In the rows, 128 means zero.
Named turns come first, each shown by rows before and after it. Which turns, in which order, take the first row of each pair that follows to the second? Write the first one first, as in the answered first pair.
peg (before => after):
[120 108  94 136 126 137 129 130 125 117 155 127 137 129 141] => [ 96 148 139 131 103 134 137 143 134 136 132 120 142 119 131]
[125 115  71 147 119 128 163 112 152  95 142 127 142 102 156] => [ 97 159 122 143 100 125 170 125 165 116 124 120 145  90 146]
[130 129 118 146 144 111 143 153 110 157 126 116 139 104 108] => [138 166 148 109 134 106 116 103 135 142 122 139 115 122 128]
[129 138 106 126 132 118 154 106 127 112  92 107 113 116 108] => [128 138 104 124 128 120 149 109 124 114  96 109 115 117 102]
tefad (before => after):
[106 112  67 131  32 156 117  77 118 131 191 128 158 111 130] => [ 80 128 104 145  25 154 141 124 110 164 166 110 171  81 109]
[138 151 149 102 131 110 105  92 148 125 120 139 109 141 148] => [120 166 164 109 119 115 113 100 151 130 118 137 111 133 144]
[121 117 112 140 123 129 131 125 122 130 134 119 124 125 119] => [125 119 114 135 121 128 130 123 125 130 142 125 125 120 122]
[128 104 105 157 138 134 136 171 117 140 123 105 132 115 107] => [147  94  85 149 149 133 123 153 112 126 132 118 124 129 115]
vipuf (before => after):
[154 111 121 123 170 108 113 128 117 134 114 118 109 124 110] => [123 128 147 140 153 113 132 156 123 152 108 111 128 104 103]
[102 135 153 137 112 132 149 140  97 158 141 122 155 116 116] => [115 154 155 114  99 127 129  89 116 140 151 137 140 136 140]
[166 125 119 115 131 122 105  80 142 115 146 141  99 149 141] => [162  87  94 149 156 118 139 144 111 132 135 121 114 128 111]
[135 118 138 114 107 134 153 149 103 146  94 130 139 110 101] => [135 142 154  98  90 140 137 117 118 140 101 142 132 115 112]

Each pair is 2 to 4 turns apart.
[ 78 146 151 162 126 145 169 184 154 134 117 105 157 114 107] => [ 68 157 152 159 106 159 166 164 168 126 128 116 158 116 124]
vipuf then peg then peg
[104  97  80 146  82 171 137 141 103 111 154 149 180 101 147] => [118 112  83 124  79 169 118 105 114  97 158 161 167 114 165]
vipuf then vipuf
[ 93 156 152 158  71 119 152 148 168 159 154 135 147 104 135] => [170  74  70 155 157  98 136 151 118 134 148 124 116 135 118]
vipuf then tefad then vipuf then vipuf
[124 177 171  71 124 103  98  75 123 122 127 121 125 156 141] => [158 129 131  71 169  93  99  88  92 112 119 113 111 167 130]
tefad then vipuf
[180 108 130 138 194 123 134 146  69 148 103 126 112 154 132] => [127 199 203 119 122 136 126 107 119 157 104 141 121 142 157]
vipuf then vipuf
[169  70 118 121 206  95 125 168  72 168 105  97 108 159  77] => [119  68 108 167 166 122 166 205  80 181 129  99 151 130  80]
tefad then vipuf
[ 99 157 140 107  79 127 117  95 167 121 136 148 131 104 131] => [ 83 137 130 139  85 132 149 147 152 134 136 134 155  85 113]
peg then peg
[111 120 148 147  97 129 152 152 129 140 127 128 143 111 136] => [131  92 107 149 112 134 140 123 125 114 151 136 135 125 149]
vipuf then peg
[128 122  85 109 113 149  89  52 153  94 163 142 122 150 174] => [ 58 173 166 140  83 142 152 154 148 164 112  99 160  96 123]
tefad then tefad
[182  81  75  94 167 114 119 137 159 105 122 132 111 136 138] => [162 145 139  60 135 108 101 111 181 119 101 132  93 141 149]
peg then peg
[ 86 128 105 162 111 155 151 139 142 130 164 140 157 107 143] => [155 139 130  93 167 110  99  92 126 121 118 132  90 145 139]
tefad then tefad then peg then vipuf
[121 127 149 154 144 120 180 178  90 161 102  72 154  71  78] => [178  63  62 145 182 116 149 129  80 114 139  93 137 103 104]
peg then peg
